Turns in one plane each, and the order they were made in; the first pair answered
turn Kef:
[ 0.28 -1.47 -1.83  0.78 -0.85 -0.47 -0.02 -0.44 -0.82  0.63  1.16  0.82
 -1.63  1.00  0.02  1.27 -1.36  0.99 -0.55  0.08  1.31 -0.19  0.13  1.48
  0.46 -1.81  1.63  0.68  1.43 -1.63  0.88  0.19  0.28 -0.55 -0.55 -0.47] => [ 1.96  0.08 -0.23  0.74 -2.22 -0.77 -0.18  0.96 -1.12  0.91  1.42  1.73
 -0.50  1.28 -0.91  1.17 -0.65 -1.13  1.33 -0.97 -0.94 -0.19  0.08  0.90
  0.75 -1.36  1.03 -0.64  0.17 -0.38  0.84 -0.16  1.68 -0.56  0.53 -1.18]
[ 0.52  0.41 -0.05  0.46 -2.27 -0.28  0.09  1.31 -0.94 -0.90  1.70 -0.50
 -1.06  0.92 -1.16  3.07 -1.46 -0.64 -0.06  0.41  1.10  1.98 -0.59 -2.95
 -0.58 -0.30 -0.33  0.62 -0.05  0.10 -0.62 -0.45  0.27  0.63 -1.29 -0.68] => [ 0.41  0.30 -0.06  0.35 -2.33 -0.35 -0.17  1.15 -1.02 -1.52  1.72 -0.61
 -1.31  0.20 -0.70  2.72 -1.31 -0.84  0.29  0.17  1.00  1.97 -0.68 -3.15
 -0.68  0.12 -0.45  0.09  0.00  0.43 -0.55 -0.79  0.22  0.52 -1.86 -0.16]
[-1.03 -2.14 -1.36 -0.25 -0.77  0.18  0.59  0.74 -0.23 -0.13  1.09 -1.85
 -0.72  1.64 -2.17  2.15 -0.66  0.68  0.38  2.36  1.79  2.27 -0.40 -1.65
  0.95  1.23 -1.29 -0.52  0.10 -1.09 -1.25  0.87  0.13  1.32 -1.34 -1.35] => [ 0.21 -0.99  0.04 -0.37 -1.61  0.21  0.55  1.70 -0.39 -0.08  1.29 -0.96
  0.31  1.78 -2.73  2.08 -0.08 -0.99  2.01  1.38 -0.11  2.09 -0.71 -2.03
  1.22  1.77 -1.95 -1.43 -0.82 -0.24 -0.90  0.38  0.92  1.44 -0.58 -1.72]
turn sator:
[-0.84  1.12 -2.04  2.21 -0.02  0.51  0.97 -1.13 -1.37  2.72  1.05 -0.01
  0.53  0.20  0.40 -1.96  1.07 -0.09 -0.65  0.53 -0.41 -0.04  2.17 -0.57
  1.25  1.51 -2.61 -0.07 -0.73  0.15  0.02  0.03  0.35  0.68 -1.29 -0.54] => [-0.71  0.96 -2.24  2.38  0.06  0.48  0.87 -1.23 -1.61  2.73  1.05 -0.11
  0.34  0.20  0.73 -2.00  0.91  0.12 -0.84  0.50 -0.43  0.03  2.21 -0.50
  1.09  1.37 -2.44  0.18 -0.49  0.20  0.09  0.12  0.32  0.27 -1.22 -0.27]
[-0.84 -0.70  0.12 -0.16 -1.98  0.51 -1.68 -0.38  1.11  1.48  0.12  1.82
 -2.05  4.02  0.72  0.35  0.57 -1.60  2.32 -0.77 -2.73 -0.42 -1.37  0.21
  0.69  0.10  1.28 -0.06 -1.12 -1.41 -1.69 -2.07  1.23  3.41 -0.99  1.11] => [-0.99 -0.57 -0.19 -0.11 -1.95  0.58 -1.90 -0.87  0.57  0.62  0.57  1.73
 -2.50  3.36  1.40  0.33  0.64 -2.06  2.38 -0.62 -2.45  0.06 -1.78 -0.14
  0.60  0.85  1.00 -0.66 -0.89 -1.35 -1.71 -2.33  1.11  3.23 -1.56  1.78]
[-0.37  1.59 -1.30  1.14  0.74  0.47 -0.34 -1.53 -1.02 -1.67  0.90 -1.14
 -0.38 -1.56  1.62 -0.73  0.37 -1.01 -0.28  0.77  0.80  0.92 -0.94 -0.59
 -0.74  2.64 -1.13 -1.77  0.33  0.59 -0.67 -1.31  0.05 -0.34 -1.66  2.13] => [-0.61  1.95 -1.65  1.77  0.85  0.34  0.08 -1.74 -1.10 -0.66 -0.21 -0.78
 -0.04 -1.22  2.82 -0.41 -0.06 -0.13 -1.51  0.56  1.37 -0.11 -0.13  1.12
 -1.23  1.06  0.70 -0.58  1.40  0.27 -0.67 -1.13 -0.39 -1.44 -1.09  1.80]
[ 0.31  1.02 -1.93  0.03  0.20 -1.02 -0.03  0.85 -1.07 -2.02  1.72  0.02
 -0.20 -0.53  0.67 -1.06  0.00 -1.20  0.91 -0.04 -1.35  0.51 -0.31 -1.38
 -0.47  2.22 -1.33 -0.60 -0.54 -0.25  0.07  0.27  2.07  0.61 -0.69  1.19] => [-0.20  1.13 -2.51  0.59  0.10 -1.02 -0.09  0.04 -1.65 -1.94  1.42 -0.15
 -0.28 -1.24  1.98 -0.88 -0.29 -0.79 -0.09 -0.14 -0.94  0.06 -0.11 -0.69
 -1.19  1.57 -0.44 -0.19  0.37  0.04  0.19  0.25  1.65 -0.57 -0.91  1.74]
turn Zab:
[ 0.02 -0.52  0.21 -0.30 -2.01  0.34 -0.36  0.85 -0.52 -0.94  0.23 -0.43
 -0.32 -0.82  0.31  2.10 -0.68 -0.01  0.10 -0.66 -0.41  0.69 -1.17 -1.62
  1.35 -0.65  0.38 -1.11  0.93  0.29 -1.07  0.38 -0.33 -0.30 -0.10 -0.92] => [-0.47 -0.89 -0.08 -0.65  0.35  0.41 -0.48 -0.56  0.15 -1.45 -0.34 -0.65
 -1.12 -2.14  1.51  0.34 -0.44  1.42 -1.05 -1.11  0.50 -0.10 -0.86 -0.19
  0.94 -0.61  0.86 -0.59  0.58 -0.14 -0.32  0.31 -1.09 -0.24 -0.37  0.55]
[-0.29 -1.69  0.16 -0.49  1.10  2.20  1.52 -2.12  2.28 -0.75  1.32 -2.33
  0.01 -0.07 -2.43  0.42  0.41 -0.10  0.20  1.23  1.52  1.47 -1.68 -2.12
  0.20  1.68 -2.42 -0.18 -1.21  0.84 -0.20 -0.72  0.13  1.68 -2.12 -0.45] => [ 0.07 -1.18  0.59  0.14 -1.96  1.97  0.83 -1.63  0.05 -0.90  1.44 -2.29
  0.27 -0.51 -1.72  2.86 -0.31 -1.41  0.48  1.18  0.66  1.88 -1.94 -3.29
 -0.37  0.80 -1.29 -1.12  0.92  1.56 -0.62 -0.68  0.41  0.14 -2.78 -0.98]
[-0.74 -1.72  0.35 -1.54 -0.78 -0.80  1.09  0.85 -0.17 -1.61  0.25  0.11
 -2.12 -0.30 -0.08  2.16  0.20  0.87  1.37 -0.19  0.28 -0.16 -0.88 -2.38
 -1.13 -1.38  0.02  0.29  1.77  0.07  0.84 -0.53  0.33  0.49 -0.86 -1.39] => [-1.05 -1.88  0.19 -1.74  0.46 -0.88  1.16  0.19  0.13 -2.01 -0.13 -0.03
 -2.46 -0.73  0.51  0.79  0.30  1.76  0.66 -0.43  0.80 -0.58 -1.04 -1.58
 -1.29 -1.17 -0.13  0.57  1.66 -0.13  1.50 -0.49 -0.06  0.61 -1.00 -0.76]
[-1.68 -1.90  1.95 -0.58 -0.17 -0.70  0.09 -0.43  0.39 -2.21 -0.62 -2.34
 -2.57 -2.99 -2.27 -1.64  0.53 -0.08  0.30 -1.56  0.52  0.43 -2.68 -0.92
 -0.03  0.10  0.18 -0.12  0.66  0.39  1.75 -0.47 -1.75  1.25 -1.11 -0.11] => [-1.26 -1.95  1.97 -0.53 -0.33 -0.76  0.49  0.56  1.44 -1.47  0.18 -2.01
 -2.07 -1.61 -3.66 -1.22  0.49 -0.43  0.82 -1.08  0.21  0.97 -2.61 -1.38
  0.50  0.74 -0.80 -0.17 -0.50  0.14  1.48 -0.42 -1.38  2.28 -0.33 -1.50]
turn Bogu:
[-0.19 -0.11  1.95 -1.15  0.46  0.44  0.08  0.41 -0.33  0.45 -0.47 -0.23
 -0.99 -0.28 -0.87  0.85  0.88  0.05  0.99 -0.56 -1.06 -1.98  0.15  0.28
  0.63 -1.44  0.35  0.72 -0.28 -0.62  0.41  0.46 -0.89  0.84 -0.04 -0.46] => [-0.70 -0.49  1.60 -1.46  0.89  0.56 -0.18 -0.03 -0.14 -0.31 -0.34 -0.89
 -1.58 -0.70 -0.93  0.25  1.03  0.36  1.19 -0.33 -0.59 -1.61 -0.28 -0.37
  0.75 -0.70 -0.36  0.27 -0.60 -0.56  0.40  0.39 -1.13  1.44 -0.62  0.24]
[ 0.40 -0.29 -0.27 -0.26  0.92  1.00 -1.24 -2.07 -0.65 -0.67 -0.93  0.04
  0.07 -2.37  0.39 -1.08  1.07 -0.78 -0.85  0.34 -0.19  0.02 -0.42  0.45
  0.36  0.41 -1.80 -1.83 -0.83  1.89 -0.27 -0.05 -0.32 -0.75 -1.14  1.90] => [ 1.23  0.90  0.46  0.07 -0.18  0.70 -1.12 -1.35 -1.21  0.77 -1.30  0.84
  1.09 -1.66  0.63 -0.23  0.61 -1.69 -0.66 -0.05 -1.32 -0.71  0.49  1.09
 -0.06 -0.90 -0.28 -1.45 -0.11  2.26 -0.48 -0.12  0.03 -2.10 -0.07  0.86]
[ 1.00  0.18  1.61  1.18 -1.05 -0.04 -0.03 -1.72 -0.07 -1.59 -0.57  0.68
  0.44 -1.26  0.99 -1.48  0.34 -1.68  0.81 -0.14  1.52  0.27 -0.34  0.42
 -1.83  1.02  0.08  1.70 -0.56 -0.75  0.41  1.12 -2.22  0.51 -1.19  0.50] => [ 1.16  0.51  1.85  1.42 -1.43 -0.31 -0.06 -1.67 -0.33 -0.97 -0.95  1.11
  0.84 -1.08  0.83 -1.18  0.23 -2.06  0.78 -0.47  0.90 -0.36 -0.20  0.66
 -1.93  0.28  0.68  2.03 -0.32 -0.64  0.49  1.13 -2.09  0.15 -0.82  0.02]
Pairs:
Each pair is two turns apart.
[-1.70  1.00 -0.83 -1.06  0.15  0.69  1.28 -2.44 -0.19 -0.65  1.28 -0.59
  0.41 -0.43  0.89  0.62  0.09  0.23 -0.67  0.21  0.77  0.73 -1.10  0.40
  0.36  0.15  0.78 -1.26  0.85 -0.01 -0.23  0.74 -0.13 -0.01 -0.95  0.58] => [-1.17  1.01 -0.57 -1.07 -0.46  0.59  1.57 -1.67  0.28 -0.07  1.83 -0.63
  0.93  0.86 -0.31  1.41  0.11 -0.40 -0.03  0.73  0.48  1.39 -1.20 -0.38
  0.96  0.35  0.08 -1.27  0.20 -0.14 -0.65  0.72  0.36  0.66 -0.27 -0.48]	Zab then Zab
[-0.58 -0.59  0.10 -1.00 -1.51  2.22 -2.01 -1.84 -0.23  0.10  0.43 -0.24
 -3.19 -0.69  0.65  0.51  0.78  0.35  0.88  0.45 -0.19 -1.21  0.11 -0.43
  0.79 -0.68  0.64 -0.11  0.62  0.24  2.24 -0.59  0.47  2.66 -0.93  0.43] => [-0.31 -0.58  0.13 -1.17 -0.97  2.30 -1.45 -1.40  0.77  1.14  0.64 -0.17
 -2.63  0.82 -0.59  0.62  0.92  0.89  1.00  1.14  0.03 -1.13  0.49 -0.02
  1.27 -0.92  0.23  0.47 -0.37 -0.55  2.28 -0.31  0.47  3.48 -0.21 -0.36]	Zab then Kef
[-0.98 -3.14 -0.06 -0.62  2.06  0.00  1.47  0.77  2.59  1.48  1.11  1.25
  0.41  1.37 -0.75 -1.23  0.54  1.62 -0.03 -0.83  1.44 -1.73  1.45  3.50
  0.02  0.68  1.42  0.96  1.10 -1.17 -0.76  0.00  0.24  0.74  1.77  0.04] => [ 0.28 -1.85  1.82 -0.89 -1.52 -0.18 -0.13  1.61 -0.32 -0.89  2.07  1.28
  0.74 -0.95 -0.18 -0.58  0.81 -2.18  2.60 -2.22 -1.66 -0.55 -0.10  0.26
 -0.71  2.32  0.22 -2.86  1.52  1.29 -0.77 -0.94  1.70 -0.18  0.05  0.80]	Zab then Kef
[ 0.42  0.26 -0.90  1.16  0.38  0.98  0.85  0.25 -0.21 -0.09 -0.69 -0.31
  0.36  1.24  0.10  0.29 -0.64  1.67 -0.33  0.52  0.32  0.52 -0.81 -0.50
 -0.44  0.15 -0.47 -1.18  0.55  0.00 -0.47  1.19  1.24  0.51 -0.39 -1.53] => [ 0.23  0.28 -0.87  1.10  0.99  1.01  0.68 -0.30 -0.11 -0.33 -1.17 -0.45
 -0.04  0.75  0.66 -0.51 -0.56  2.03 -0.74  0.07  0.68  0.21 -0.71  0.17
 -0.81  0.22 -0.15 -1.05  0.87 -0.23 -0.15  1.29  0.74  0.25 -0.78 -0.82]	Zab then Zab
[-1.01 -0.09 -0.61  0.70  1.60  0.98  0.81  0.62 -1.10  1.46 -1.30  0.11
  1.33  0.98 -0.20  1.05 -1.93  1.25 -0.11  1.33  2.29  0.09  1.09  0.11
 -2.30 -0.94  0.94  1.21 -0.99 -0.75 -0.32  1.10 -1.18 -0.50  0.41 -0.37] => [-0.16  0.72  0.73 -0.18  1.35  0.59 -0.33  0.11 -2.40 -1.15 -0.95 -0.27
  1.02 -1.94  1.38 -0.79 -1.14 -0.50  1.28 -0.46  0.78  0.38 -0.07 -1.06
 -2.94  0.70 -0.16 -1.06 -1.01  0.86  0.58  0.01 -0.62 -0.76 -0.98  1.70]	Kef then Kef
[-0.76 -1.61 -0.38 -0.17  1.32  0.31  1.02  0.52  0.61  0.56 -1.12  0.09
 -1.02 -0.76  0.55  0.05 -0.89  2.13 -1.63  0.30  2.04 -1.37  0.26  0.61
 -0.08 -2.57  1.39  0.98  1.34 -0.87 -1.02 -0.20 -1.34 -0.48  0.10 -0.24] => [ 1.44  0.22  2.22 -0.86 -0.09  0.10  0.96  2.40  0.78  0.68 -0.67  1.70
  0.31 -0.29 -1.33 -0.43  0.21 -0.59  1.57 -1.46 -1.01 -1.62  0.01 -0.70
  0.76 -1.74  0.02 -0.76 -0.98  0.60 -0.45 -0.77  0.18  0.10  1.14 -1.23]	sator then Kef
[ 1.09  1.06  0.77  0.62 -2.93  0.49 -0.24  0.25 -0.56  0.96 -0.26  0.47
  0.71  0.85  0.20  0.39  0.27 -2.24  0.87  0.06 -1.77 -1.31  1.19  0.77
 -1.01 -0.62  1.38 -0.96  0.30  0.63  0.11 -1.26  0.09 -1.27  0.99 -1.01] => [ 0.15  0.22  0.02  0.57 -0.19  0.42  0.14 -1.10  0.20  0.76 -1.29 -0.08
 -0.31 -0.02  1.45 -1.17  0.24 -0.06 -0.79  0.18 -0.08 -2.30  1.64  2.78
 -1.39 -1.10  2.08  0.54  0.54 -0.19  0.52 -1.11 -0.78 -1.46  0.74  0.33]	Zab then Kef
[ 1.47  0.62  1.37 -0.63  0.30  0.36  0.22 -0.19  0.03 -1.27 -0.28  0.21
 -0.04 -2.79  2.23 -0.66  0.37  0.18 -0.10 -0.49 -0.11 -0.69  0.46  1.79
  1.03  0.45  0.78  0.91  0.07  1.34  0.20 -0.65  0.32 -0.08  0.22  1.73] => [ 1.24 -0.16  0.81 -1.00  1.39  0.56  0.57 -0.14  1.14 -1.19  0.35 -0.09
 -0.29 -1.98  0.90 -1.21  0.60  1.04 -0.04  0.45  0.92  0.02  0.20  1.51
  1.59  1.35 -0.54  1.16 -1.01  0.68  0.08 -0.49  0.42  1.30  0.25  1.55]	Zab then Kef
[-0.56 -0.58  0.01 -2.33  1.50  0.40 -0.49  1.08  0.82 -0.58  0.95 -0.31
 -1.26 -0.72 -0.97 -0.96  0.87  2.11  0.23 -1.62  0.56 -0.04 -0.50 -1.88
  1.54 -0.15 -2.49  0.90 -2.12 -0.21  0.98  0.22 -0.79  1.38  0.06  1.16] => [-0.72  0.02 -0.02 -1.57 -1.34  0.20 -1.56  0.94 -2.33 -1.03  0.62 -0.24
 -1.19 -2.15  1.12  0.75  0.05  1.03 -0.05 -1.97 -0.51  0.01 -0.73 -2.82
  0.42 -1.64 -0.18 -0.12  0.65  0.88  0.50  0.01 -0.71 -1.00 -1.10  1.47]	Zab then Zab
[ 1.35 -0.83  1.43 -0.76  0.15 -0.25  1.16  0.48  0.58  0.12 -1.19  0.71
 -1.22  1.03 -1.11  1.41 -0.43  1.67 -0.29 -0.71 -0.77 -2.44  0.43 -0.30
  0.52 -1.40  1.01  1.20  0.00 -1.47 -0.22  1.42 -1.39  1.07 -0.44 -1.22] => [ 1.38 -0.89  2.01 -0.86 -1.26 -0.32  0.33  0.59 -0.75 -0.62 -0.90  0.53
 -1.52  0.19 -0.82  2.27 -0.64  0.60  0.16 -1.01 -1.61 -2.05 -0.12 -1.63
  0.24 -1.03  0.89 -0.11  0.72 -0.74 -0.48  1.09 -1.16  0.54 -1.42 -1.12]	sator then Zab
[ 0.07  1.50  0.59 -0.65 -2.71 -0.61 -1.98 -0.57 -1.78 -1.51 -1.09  0.75
  0.55 -2.72  0.95  0.62  0.29 -1.64 -1.18 -1.31  0.39 -2.19 -1.70  1.09
  1.09  0.09  0.58 -1.83  0.14  0.00 -0.14  0.95  0.26 -0.58 -0.91 -0.66] => [-0.63  0.83 -0.28 -0.47 -2.06 -0.72 -1.71 -0.76 -1.62 -0.65 -1.55  0.45
  0.11 -2.39  1.25  1.15 -0.20 -0.40 -2.35 -0.86  1.40 -2.56 -1.24  1.99
  0.99 -0.82  1.57 -0.58  0.65 -0.84 -0.20  1.38 -0.27 -0.77 -0.59 -1.02]	sator then Kef
[-0.49  0.57 -0.43 -0.13  0.72  0.41 -0.66 -1.44 -1.47 -1.57 -0.65 -0.08
 -1.29 -1.91  2.24 -1.14 -0.17  0.60 -0.52 -0.35  0.37 -0.32 -0.23 -0.69
 -1.27  1.38 -0.16 -0.24  0.77 -0.03  1.67 -0.46 -0.36 -0.18 -0.28  1.75] => [-0.07  0.76  0.04  0.15  0.94 -0.04  0.28 -0.64 -0.25  0.65 -1.28  1.01
 -0.35  0.19  1.42 -0.72 -0.48  1.39 -1.05 -0.47  0.38 -1.83  1.12  0.83
 -1.11 -0.89  1.41  1.66  0.37 -1.06  1.67 -0.20 -0.73 -0.45  1.53 -0.20]	sator then sator
[ 0.64  0.27  2.00 -1.31  0.38 -0.81 -0.56  0.60  0.47 -0.92  0.26  0.49
  0.28 -0.97 -0.43 -1.52  1.01 -1.19  1.83 -1.89 -0.88  0.15 -0.57 -0.73
 -0.14  1.07 -1.07 -0.32 -1.21  0.39  0.87  0.26  0.69  0.95 -0.23  0.36] => [ 0.19  0.67  1.45 -0.73 -0.69 -0.94 -0.97  0.19 -1.23 -1.21  0.14  0.26
  0.09 -1.72  1.04 -0.93  0.69 -1.64  1.37 -2.06 -0.94  0.25 -0.89 -1.03
 -0.80  0.58 -0.02 -0.86  0.21  0.89  0.97  0.01  0.59 -0.16 -1.03  0.84]	Zab then sator
[-0.39 -0.79 -1.14 -0.96  0.76  1.23 -1.05 -0.63  0.99  0.86 -0.67 -0.80
  0.73  0.87 -0.13 -0.68  0.36 -0.52  0.30  0.50  1.13  0.13  0.37  1.13
  0.75  2.27 -0.71  0.03 -0.42 -0.40 -0.46 -1.21  1.11  1.27  0.95  1.06] => [-0.20 -0.62 -1.21 -0.43 -0.99  1.36 -1.35 -0.09  0.09  1.08 -0.22 -0.83
  1.13  1.16  0.00  0.85  0.03 -1.46  0.78  0.57  0.46  0.68  0.11  0.12
  0.59  2.02 -0.46 -0.87  0.12  0.26 -0.90 -1.11  1.48  0.69  0.86  0.46]	sator then Zab
[-0.36 -0.50 -0.08  0.50 -0.22 -0.35  0.27  0.30  0.02  0.60  0.20 -0.07
 -0.22  1.17 -1.45  1.59 -0.67  1.02  0.10  0.98  0.43 -0.12 -0.30 -0.07
  0.87 -0.62 -0.21  0.43  0.19 -0.63 -0.42  0.26 -0.51  0.52 -0.29 -0.59] => [-0.73 -0.73 -0.25  0.48  0.83 -0.31  0.15 -0.68  0.06  0.08 -0.31 -0.23
 -0.67  0.00 -0.35  0.61 -0.62  1.78 -0.42  0.53  0.75 -0.62 -0.34  0.63
  0.24 -0.77  0.25  0.72  0.55 -0.57 -0.09  0.11 -0.99  0.11 -0.71  0.57]	Zab then Zab
[ 0.27  1.68 -1.78  1.66 -0.03 -0.23  0.17 -0.77 -1.03  2.06 -0.65  0.43
  0.87  0.83  2.25  0.20 -0.81 -0.69 -1.18  0.82  1.14  0.25  1.40  1.94
 -1.00  0.56  0.94 -0.82  0.89 -0.64 -0.25 -0.33  0.42 -1.62  0.31  0.97] => [ 0.78  1.64 -1.59  1.41  0.25  0.13  0.53  0.40  0.22  2.78  0.03  0.47
  1.37  2.40  0.45  0.31 -0.61 -1.17 -0.48  1.39  1.00  0.89  1.43  1.47
  0.02  1.22 -0.53 -0.87 -0.56 -1.17 -0.37 -0.28  1.04 -0.62  1.03 -0.14]	Zab then Zab
[ 0.06 -1.91  1.67 -1.73  0.38  0.01  0.09  0.83  0.18 -1.50  1.03 -0.67
 -1.20 -0.91 -0.71 -0.32  0.23  0.55  0.40 -0.17  0.06 -0.11 -0.75 -1.41
  0.65  0.08 -0.81  0.17 -0.38 -0.53  0.65  0.63 -0.28  1.43 -0.60 -0.20] => [ 0.27 -1.76  1.90 -1.62  0.19  0.04  0.45  1.40  0.41 -0.52  1.04 -0.16
 -0.65 -0.01 -1.66  0.16  0.36  0.36  0.40 -0.04 -0.18 -0.34 -0.28 -1.29
  0.80 -0.42 -0.63  0.51 -0.65 -0.55  0.34  0.79 -0.19  1.48  0.19 -1.13]	Kef then Kef
[ 1.38  0.98  0.34 -0.72 -2.51 -0.33 -0.58  1.40 -0.93 -0.14  0.13 -0.66
  1.30 -0.28 -1.14  1.00  0.10 -3.18  1.66 -0.40 -2.02  0.97 -0.54 -1.82
 -0.74  0.93  0.28 -0.80  0.82  0.74 -0.97  0.54  1.25  0.55 -0.69 -1.04] => [-0.72 -1.25 -1.50 -1.55  1.82  0.03 -0.12 -1.04  0.91 -1.85 -0.08 -2.16
 -0.78 -1.51 -0.38 -1.77  0.27 -0.10 -0.27  0.30  1.09  1.16 -0.94 -0.58
 -0.74  2.22 -0.83  0.36  0.13 -0.63 -0.56  0.90 -0.18  2.01 -1.88  1.55]	Kef then Zab
[ 0.69  0.11  2.14  0.82 -2.56 -2.77  2.35 -0.29 -2.28 -0.78 -1.77 -0.54
  0.86 -1.14 -0.13 -0.12  0.05 -3.30  1.76 -2.03 -1.99 -0.69 -1.62 -1.57
  0.49 -1.99  1.80 -1.19  1.36  0.22  0.56 -1.15  1.35 -0.45 -0.36 -0.02] => [-0.91 -1.66  0.15  1.99 -1.31 -2.27  3.44 -0.58 -0.93  1.09 -2.03 -1.13
  0.40  1.16 -0.60  1.65 -1.00 -0.48 -0.85  0.15  0.78 -0.81 -0.68 -0.32
  0.70 -3.80  3.32  1.67  2.35 -1.88 -0.35  0.09  0.13  0.01  0.09 -1.27]	Kef then Kef
